One turn sends every row of this set to another row. A few are shown first. Where does it send the rows asked after them?
kip: [ -6 -16   0  16 -13  15  -1 -10  -7   0 -12 -13  -1  19   3  -5   9  14
   7  -9   0  -7  10  -2  13   1   1  -6   7]
Pideb: [ 13  -6 -10   5  -3  11 -13 -19 -22  -3 -21   1  -5  11  -7   1   6  14
   6  -8 -18   1  18  -4  -7   0  -3 -10   2]
Riv: [  6  -9   2  -3   4   4  -1 -22 -25   4 -24  -7   1  12  10  -3   8  15
  -5  -3 -13   0  13 -11   9  -2  -8  -3  -5]
vad: [ -5 -11  -3   9  10  15  -5 -18   0  10   8   4  10   3  -5 -10   1  17
  -7  -7   2  -1  11 -11  15   6  -4  -9  15]
Fogol: [  4  -9   4  -6   7   4  -5 -17 -28   0 -21  -2   0  13   8  -7   1  25
  -3   0 -12   3  10 -13   5   3  -3   5  -2]
zod: [ -2  -7 -12  -2  -7  11   1  -7 -13   0 -14   4  -7  18   4 -10   9  12
  -3  -8  -8  -2  12  -1  19   2  -7 -24   5]
famol: [  7  -5   3  19   3  -2   4 -22 -12   2  -7  11   8   2   9   2 -19  25
  -2  -9  -6  -7  13  -7  -6   4   7 -15  -3]
nidap: [ 10  -6   0  18  -1   0   5 -22 -11   1 -10  11  10   6  11   1 -17  22
  -1  -7  -4  -3  14  -8  -6   1   7 -20  -1]
zab: [ 14  -1  -3  -1   3   3 -10 -13 -18   2 -22   0  -5   5  -4   5   8   9
  -1 -10 -25  -2  15  -3  -5   0   2  -6  -2]
gof: [ 11  -7   4  17  -8   1   3 -16 -12   1 -15   5   7  10  11   6 -10  18
   4 -13  -7  -2  13  -7 -12  -6  10 -14   0]
kizim: [ 12  -9 -10   8  -1   9 -10 -16 -24  -4 -21   1  -1  13  -8  -2   4  19
   7 -10 -18  -4  20  -5 -11   1  -1 -16   1]
Lep: [ -4 -11  -7  10  13  10  -4 -18   0  10   2   8   9  -3  -4  -2  -9  13
  -7  -2   3  -9  12  -9  17  10  -7  -6   2]
Nadi: [ -3 -13  -4   2 -10  12   2   1  -3   0 -15 -10  -3  18   7  -5   6  11
  -3  -2  -3  -6   8  -5  17   2   7  -3   3]
munad: [  0 -13  -9   8  11  15  -3 -20  -2  11   5   8  14   3   1  -4  -5  17
  -7  -1   4  -3  13 -11  17   9  -1 -15   5]
Mik: [  1 -14 -11   5  12  14  -3 -14   1  11   0   9  11   3   0  -2 -13  13
  -9   3   4  -3  10 -12  15   8  -3 -12   2]
Rilu: [ -2 -10 -10   8   9  13  -1 -21   1   7   3  10  13   4   0  -7  -3  14
  -6  -2   4  -2  13 -11  19  10  -5 -12   8]
fafur: [ -4  -5  -9  -8   3   5  -2   6 -12   1 -14   6 -15  11   2  -6  -3  13
  -8  -3 -13  -6   4  -1  15   7  -3  -9   0]
zoson: [  9  -4  -2   2   7   2 -10 -10 -24  -1 -17   3  -2   7  -7  -4   3  25
   2 -12 -23  -5  15  -5 -10   5   7  -5   0]
lum: [ -1 -11   2   3  -8   9   1   2   0   4 -17 -11  -2  17   9  -3   5   8
  -2  -2  -5  -3   3  -4  11   2  10   0   5]
dimur: [ -9 -15  -1  12 -12  16   0  -6 -11  -1 -10 -13  -5  17   2  -8   8  17
   3  -8  -1 -10  12  -4  19   5   3  -5   5]
suko: [ 10  -5   8  13  -4  -3   1 -10 -11   2 -15   6   4   7  10   6 -14  21
   0 -12 -10  -3  10  -6 -14  -4  12  -6  -2]
Popup: [ -2 -13  -6  10  15  12  -4 -17  -2  13   4   7  10  -1  -3   0 -10  16
  -8  -2   3  -8  12 -10  17   9  -3  -9   0]
gekul: [-13  -7  -9  24  -7   8  -8 -17 -12   3 -11  13   4  17   7  -6  -9  14
   9  -6 -20  -6  14 -15  -3  -6   1  -9  -2]
movib: [ -9 -12   0   5  -4  11  -3   3  -9   0 -11 -11  -9  13   1  -6   0  18
  -1  -4  -4 -12   6  -4  16   9   7   6   2]
vifad: [-13  -1  -2  14   0   1  -6 -10 -10   5  -8  16   4  14   9  -8 -10  17
   3  -5 -25  -5   8 -16  -2  -3  10  -1  -1]
Nutaz: [  9  -1  -2   1   2   6 -14 -15 -23  -2 -15   3  -5   7  -9  -3   5  23
   4 -11 -23   0  15  -5  -7   6   6  -2   4]
sem: [ -4 -13  -3  10  14  11  -7 -11   3  14   2   2   4  -3  -7  -1  -7   8
 -11  -3   0  -7   8  -9  14   4 -10  -2   6]
pupi: [ 10  -6   1  16   2  -3   4 -18 -10   3 -11  11   7   3  11   5 -20  19
  -4  -6  -6  -5  11  -8  -7   2   7 -16  -4]
Mopid: [  7  -6   7  20  -6   0  -1 -17 -16   0 -11   5   5   7   6   4 -13  24
   6 -15  -7  -5  13  -6 -13  -2  10  -9   0]
zurir: [ 15  -5  -5   0   4   1  -7  -9 -17   3 -24   1  -1   7  -4   3   6  11
  -2 -10 -24  -7  16  -5  -9  -1   2 -13  -3]
vudi: [ -5  -6   4  20   7   9  -8  -4 -10  13  -5   2  -3  -1  -8  -7  -8   5
  -7 -13  -8  -5  -1 -12  -8  -4  -6   1   3]
nufe: [ -3  -3   5  22   1  13  -4 -17 -10   9   0   3   6   7  -4 -15   7  10
  -1 -19  -5   2   5 -13  -4  -5  -3 -12  12]
vit: [  1 -12 -13   4  11  12  -4 -14   3   8  -2  10  10   3  -1  -4 -11  10
  -9   5   5  -2   9 -11  14   8  -6  -8   5]
Lefi: [-11  -7  -6   6   1   9  -4  -6 -20   0  -7   4 -15  10  -5 -11   2  22
   1 -13 -10 -11  10   2  18  10  -8 -12   1]
Zoroz: [  4  -6  -6  10   0  13  -4  -4  -4   9  -8   5   4  11   0 -11  -4   2
  -9  -7  -4   9  -2 -16 -11  -8  -1 -10  12]
mut: [  2 -14  -1   4   3  10  -7 -23 -30  -1 -23  -4  -3  13   5  -4   1  21
   2   0  -8   0  14 -10   6   1 -13   0  -5]
goz: [ -8  -2  -5  16  -4   0  -2 -14  -5   9 -14  12   6  15  12  -2  -3   5
   0  -6 -25  -7  12 -15   0 -10   4 -10  -4]
zaz: [  1 -16 -13   5   6  17  -7 -12   3   9  -1   4   7   7  -3  -5  -7  10
  -9   3   6   3   8 -14  10   2  -7 -10  12]
sab: [-10 -12   4  12  -5  11  -5   0  -8   1  -9 -10  -8  13   0  -6  -1  21
   4  -7  -4  -9   4  -2   9   8   8  10   5]

movib moves to Nadi
vad moves to sem
Now find these:
munad moves to Popup
Lefi moves to fafur
gekul moves to vifad
nidap moves to famol
gof moves to Mopid
mut moves to Fogol
Rilu moves to Lep
zab moves to Pideb
nufe moves to vudi
kizim moves to zoson
lum moves to kip

